+0.82  -0.33  -1.31  -0.98  +1.36
+0.05  -0.33  +1.10  +0.63  -0.12
+1.40  +0.40  -1.97  -3.46  -1.93
-0.06  -0.42  +0.76  -0.22  -4.57
-0.56  -0.24  +3.06  +1.52  -2.66
-0.32  -0.39  +2.36  +1.98  +1.41
-1.59  -1.12  +4.84  +5.16  +0.46
->
+1.36  +0.82  -0.33  -1.31  -0.98
-0.12  +0.05  -0.33  +1.10  +0.63
-1.93  +1.40  +0.40  -1.97  -3.46
-4.57  -0.06  -0.42  +0.76  -0.22
-2.66  -0.56  -0.24  +3.06  +1.52
+1.41  -0.32  -0.39  +2.36  +1.98
+0.46  -1.59  -1.12  +4.84  +5.16

+4.44  +0.17  -0.73  -3.53  +2.71  +2.59  -3.27  +1.12
+4.68  +0.68  +0.52  -0.71  +2.85  +4.48  +3.73  -1.16
+1.28  +0.07  +0.68  -0.87  -1.28  -1.40  +2.73  -2.59
+0.81  +0.96  -0.17  +3.59  -1.37  +6.12  +1.18  -1.30
->
+1.12  +4.44  +0.17  -0.73  -3.53  +2.71  +2.59  -3.27
-1.16  +4.68  +0.68  +0.52  -0.71  +2.85  +4.48  +3.73
-2.59  +1.28  +0.07  +0.68  -0.87  -1.28  -1.40  +2.73
-1.30  +0.81  +0.96  -0.17  +3.59  -1.37  +6.12  +1.18

-1.00  -0.71  -0.31  +0.27  -0.45  -0.29  +1.25  -0.88  -0.71  +3.27
-0.46  -0.38  -3.05  -4.91  -1.31  +4.03  -2.43  +2.16  -0.90  +1.42
-2.42  +0.50  +1.14  -1.17  +1.84  +1.07  -2.92  -3.89  -0.23  +2.68
-1.13  -1.28  -0.34  +1.70  -0.50  +0.19  -1.20  -0.70  -2.26  -0.64
-1.20  -1.64  -0.58  +1.22  -1.01  -0.28  +1.11  -0.04  -0.63  +3.12
+0.22  +0.39  -5.40  +0.61  +0.66  +0.01  -1.28  +2.51  -0.85  +0.30
+0.20  +0.46  -0.90  -0.19  -1.36  -0.58  +2.37  -1.32  -2.67  -0.07
+1.48  +1.05  -0.87  +2.49  -3.72  +5.18  +0.90  -2.09  +2.59  -1.69
->
+3.27  -1.00  -0.71  -0.31  +0.27  -0.45  -0.29  +1.25  -0.88  -0.71
+1.42  -0.46  -0.38  -3.05  -4.91  -1.31  +4.03  -2.43  +2.16  -0.90
+2.68  -2.42  +0.50  +1.14  -1.17  +1.84  +1.07  -2.92  -3.89  -0.23
-0.64  -1.13  -1.28  -0.34  +1.70  -0.50  +0.19  -1.20  -0.70  -2.26
+3.12  -1.20  -1.64  -0.58  +1.22  -1.01  -0.28  +1.11  -0.04  -0.63
+0.30  +0.22  +0.39  -5.40  +0.61  +0.66  +0.01  -1.28  +2.51  -0.85
-0.07  +0.20  +0.46  -0.90  -0.19  -1.36  -0.58  +2.37  -1.32  -2.67
-1.69  +1.48  +1.05  -0.87  +2.49  -3.72  +5.18  +0.90  -2.09  +2.59

-1.05  +0.03  +0.88  +4.16  +1.11  +0.20  +1.22  -3.06  +0.80  -0.15
-1.63  +0.71  +0.59  +3.63  +1.41  -0.40  +1.20  -4.47  -0.18  -0.14
-0.26  +0.13  -0.31  +3.76  +2.16  +0.22  -0.98  -1.17  +0.73  +0.00
-1.07  +1.78  +0.49  +3.74  +2.76  -0.45  -0.54  -1.68  -0.86  +1.17
+0.66  +0.29  -0.86  +3.90  +2.78  -0.81  -1.36  -1.42  +0.37  +0.93
-0.77  +0.37  +0.00  +2.27  +0.36  -0.46  +0.42  -2.23  -0.47  +0.13
->
-0.15  -1.05  +0.03  +0.88  +4.16  +1.11  +0.20  +1.22  -3.06  +0.80
-0.14  -1.63  +0.71  +0.59  +3.63  +1.41  -0.40  +1.20  -4.47  -0.18
+0.00  -0.26  +0.13  -0.31  +3.76  +2.16  +0.22  -0.98  -1.17  +0.73
+1.17  -1.07  +1.78  +0.49  +3.74  +2.76  -0.45  -0.54  -1.68  -0.86
+0.93  +0.66  +0.29  -0.86  +3.90  +2.78  -0.81  -1.36  -1.42  +0.37
+0.13  -0.77  +0.37  +0.00  +2.27  +0.36  -0.46  +0.42  -2.23  -0.47

+0.82  +0.61  -0.17  -0.38
-5.32  +3.41  -0.70  -0.07
+3.18  +0.28  -0.57  +0.94
-0.35  -2.08  +1.56  -0.44
-1.73  -3.07  +2.33  -0.25
+4.58  +0.32  -0.81  +0.72
->
-0.38  +0.82  +0.61  -0.17
-0.07  -5.32  +3.41  -0.70
+0.94  +3.18  +0.28  -0.57
-0.44  -0.35  -2.08  +1.56
-0.25  -1.73  -3.07  +2.33
+0.72  +4.58  +0.32  -0.81

+0.77  -0.25  +1.37  -4.45
+4.95  -2.43  -6.12  -2.70
->
-4.45  +0.77  -0.25  +1.37
-2.70  +4.95  -2.43  -6.12

-0.23  +0.48  +0.22
+0.23  +1.33  +1.78
+1.44  +1.19  +1.43
+0.19  +0.00  -0.13
-0.06  +0.11  +0.18
-5.40  -1.72  +0.17
-1.36  +1.00  -0.92
-1.82  -0.15  -3.37
-1.42  +0.78  -0.98
->
+0.22  -0.23  +0.48
+1.78  +0.23  +1.33
+1.43  +1.44  +1.19
-0.13  +0.19  +0.00
+0.18  -0.06  +0.11
+0.17  -5.40  -1.72
-0.92  -1.36  +1.00
-3.37  -1.82  -0.15
-0.98  -1.42  +0.78
